The rows of Y fall into 3 groups, and each row is roughly a mix of its group's hidden directions; one row fits no group.
Y (103 x 10):
[[ -9  49  18  17   1  19 -17 -20  -3  32]
 [-30  14   3 -28  25 -12 -29 -11  -9 -39]
 [-20  13  44  24   8 -30   1 -33   0  -9]
 [-11   0 -45  -7 -27   3 -37  24   2 -14]
 [ 24 -10  30 -23 -29 -16  11 -10 -10  40]
 [ 35  -9   1   2   2  29  -5  -4   3  54]
 [ 26  -1   2 -10  34 -22  11  -6 -50   7]
 [ 19  17 -37   0  24 -29  -2  31  20  17]
 [-19  -5 -11  15  47  21  -3  34  21 -14]
 [-28   9   0  29  -6   0  -6 -16  49  27]
 [-37 -30 -34   3 -28 -13  17  16  -5 -11]
 [ -7  -4  31  19  -7 -28   8 -52  -9  -4]
 [  6  26  20 -49   4  18   4  23  15  22]
 [-15   5   9 -40  17 -16 -36   9  34  13]
 [-32  28  21  22  12  -3  12  -9   0 -45]
 [-10  19  42 -22   0 -39 -17 -17  12  15]
 [ 24   7  34   5  -7 -34 -32  16 -16 -26]
 [ 31  22   0 -31  20  21   2 -28 -28 -16]
 [ -4 -19  18  50  -1  -3   6  38  21  -1]
 [ 11 -19 -11  38  40  24  24  18   3  10]
 [  1   3  26   9  38  27  42 -14  10   9]
 [  5   4 -37 -21 -42 -14 -30  17  -9  -8]
 [  1 -54   7  -4  11  -8 -29  18  14  24]
 [  1   9   7 -11 -12 -28   4  11 -17 -59]
 [ 15   3  22 -20  39  11  16  14  23  37]
 [  8  16   0 -25 -17  13  41 -13 -22 -37]
 [  2 -18 -13  34   3  19  32  -7 -14 -42]
 [ -2  -7 -17  35  29  31   1  41   8   7]
 [  5   0  11  34  10  27 -36  -5  -1  41]
 [-26  29   6  16 -11 -28 -20   1 -10 -44]
 [-12 -36   8  45  -8   4   4 -12  15  34]
 [ -8  15  -5 -25 -34 -38 -32   4  -9 -22]
 [-16  19 -26 -17 -28 -49 -18   3   0  -8]
 [-35   1  16  -9 -12 -12  -3  12  16 -53]
 [ -3  26  30 -18 -48 -11 -15 -15 -11  16]
 [  2  -3  32 -23  33   1  -1 -23  42 -10]
 [-28 -42   1  -4 -22 -19  -1  38 -14   0]
 [-30  -8 -29  37  -1   9 -17   7  -3 -39]
 [-15  -8 -21   8 -25 -17 -31  14 -21 -43]
 [-28  31  19  11   4  30  12  -9  37 -21]
 [ 41  -5  -3 -32 -10  13  32  -8  -7  31]
 [  9   4 -39  21  21  -9 -34  32  10  17]
 [-21  14 -22 -26 -24  -1  29   0   4 -44]
 [-18 -10  17 -16   1  48   8 -32 -12  24]
 [ 49 -11  -1  -9  -1 -18 -16   4 -10  43]
 [ 28 -21 -34   8  27 -10  -2  42   2  10]
 [ 15 -36  27  18   4 -33  -1 -23 -26 -18]
 [-29  13  -9  -9 -19 -10  -3 -51  13 -26]
 [ 31 -13 -57 -12  -9 -14   0  15  -3   6]
 [ 13 -20 -28  47 -14 -29  16   9  12  -3]
 [ 42   5 -12  20  13 -27  39 -11   7  15]
 [ 16   9 -15  39  13  -3  -3  47  20 -15]
 [ 22 -16 -28 -18 -21 -12  14  41 -29   3]
 [-45 -27  18  33 -14  -1   6  14  24   0]
 [-28   9  21  38   3 -34 -15 -28   4 -15]
 [ 18  26 -35  25 -31  -6 -23  -1 -25 -11]
 [-10  17 -11 -17  -9  26   0  55  16  18]
 [  3  46 -19   6  -2 -18 -12 -17 -41  13]
 [-35  27  24 -33 -15   9   8  -5  34   2]
 [ 23   3 -10 -27 -13 -57  -8  -8 -15  -1]
 [-15 -49   8  33  33   0  -6   9  13  -6]
 [ 10  -2   2  30 -21 -49 -28  -1 -14  18]
 [ -9 -22 -23 -25  31  17 -18  36  15 -19]
 [-41   8 -24 -22 -22   3  23  -3  30 -18]
 [  8 -34  23  31  -8 -44   0  17  -3 -10]
 [-36 -24 -22  21  -7 -26 -34  10  18  -9]
 [ 16 -17  56   4  22  -1 -24  10 -14   8]
 [-23 -31  22  30  18 -11 -13 -36  -6 -17]
 [  7 -25   8  -8  28  22 -12  53  -6   3]
 [ 50  -1  32  -3   6   3  -7   1  -1  38]
 [-30  -1 -23   9 -19 -44   3  15  21 -25]
 [ 12  21  -1  -7   1  40  33 -19  13  35]
 [ 18  -9  32 -19 -16  -9  28 -33 -26 -22]
 [ 47   2  36  22  -5 -14  11 -15   8  22]
 [-21   7 -24   1 -12  11 -10  28 -14 -52]
 [ 53 -12 -17  20  -8 -34  -5   9  -9   7]
 [-49  32  10 -21 -10   2   9  -7   7 -29]
 [ 26  -4  52  11   0  -9  13 -37  -5  -4]
 [-48 -28 -27  15   8 -15  -8   6  11 -24]
 [-42 -39  23  11   2  -5  -2  -3 -14 -32]
 [ -4 -21 -35  49   1 -27  -9   3  10 -11]
 [-17  37  15 -28   2   7  -2 -46  19  -1]
 [-18  -1 -25 -33  -5  25  -5  47 -15   4]
 [ -5  13 -15  -6  -8  32  -2  43  18  37]
 [ -2 -38   9  19   6   8 -12  52 -15   9]
 [-17  -5  18 -16   7 -22  37   4  24 -42]
 [-28  30 -31 -25 -28  14   2  -6 -18 -23]
 [-17  17 -13  33 -38  26 -11  19 -19 -17]
 [  2  18 -28  15  35 -34  14 -12  32   8]
 [  6   9   1  -5   9  14 -15 -52   5  42]
 [ 28  10 -37 -25  -6  11   2  29  12  34]
 [ 30  14 -22 -16  13  -4  22 -16 -29  39]
 [-38  45  10  18 -14 -10 -13 -11  18 -17]
 [  9 -22  34  37  24  15 -17  32   0   5]
 [ -5  19 -30  -6 -14 -17 -23  44  -8 -29]
 [ 32  -9  -8  21 -10 -24  -6 -11  10  51]
 [ 39 -12  12 -27  -4 -33 -20  16 -29   3]
 [ -5  31  27 -10 -18 -38 -15   7   1 -35]
 [ 13  10  32   3  40  -9   9  29  11  32]
 [  8  51  -3  -9   4 -30  14 -22 -17  22]
 [-45 -15 -39  23  -6 -12 -15   2  17  -9]
 [-33  -1  20   5  43  -4   2 -18  22 -31]
 [  3 -12 -17  -1 -34 -28 -17   7 -33 -36]]
Here is one row of each group, with its name. Which group are the others in?
[-31  22  -8  11 -16 -29 -15 -23   4 -41]
<115>
[ 60 -23   1  -3  -8  -2  27  11  10   3]
<52>
[  5  11  -7 -28 -26  -8  16 -48   3  30]
<42>

[ 18  28  21  24  -5 -27  38  -6 -27  -9]
<115>
[ 21 -24  36 -32  20  -1  24   6  20  20]
<52>
[ 21 -21  29  13  26  27  26   5 -14 -30]
<52>
[  9 -25 -24  34 -14 -32  13  31  -1 -19]
<42>
[ 25 -27 -36 -16  11 -12 -19  22  13  31]
<115>
[  5 -17 -21 -12 -54  11 -11 -15 -26 -13]
<115>
[-21 -17  10  27  49   2  -2 -17  29   2]
<115>
[ 15   2   0   6  -8 -38  32   5  17 -45]
<52>
[-39 -20 -27   7   7  -6 -22  42   0 -10]
<42>
[-44  -8 -18  -2 -21 -12 -42   9  20   4]
<52>
[ -5  26  44  21  18  38  -9 -11  -6   5]
<52>
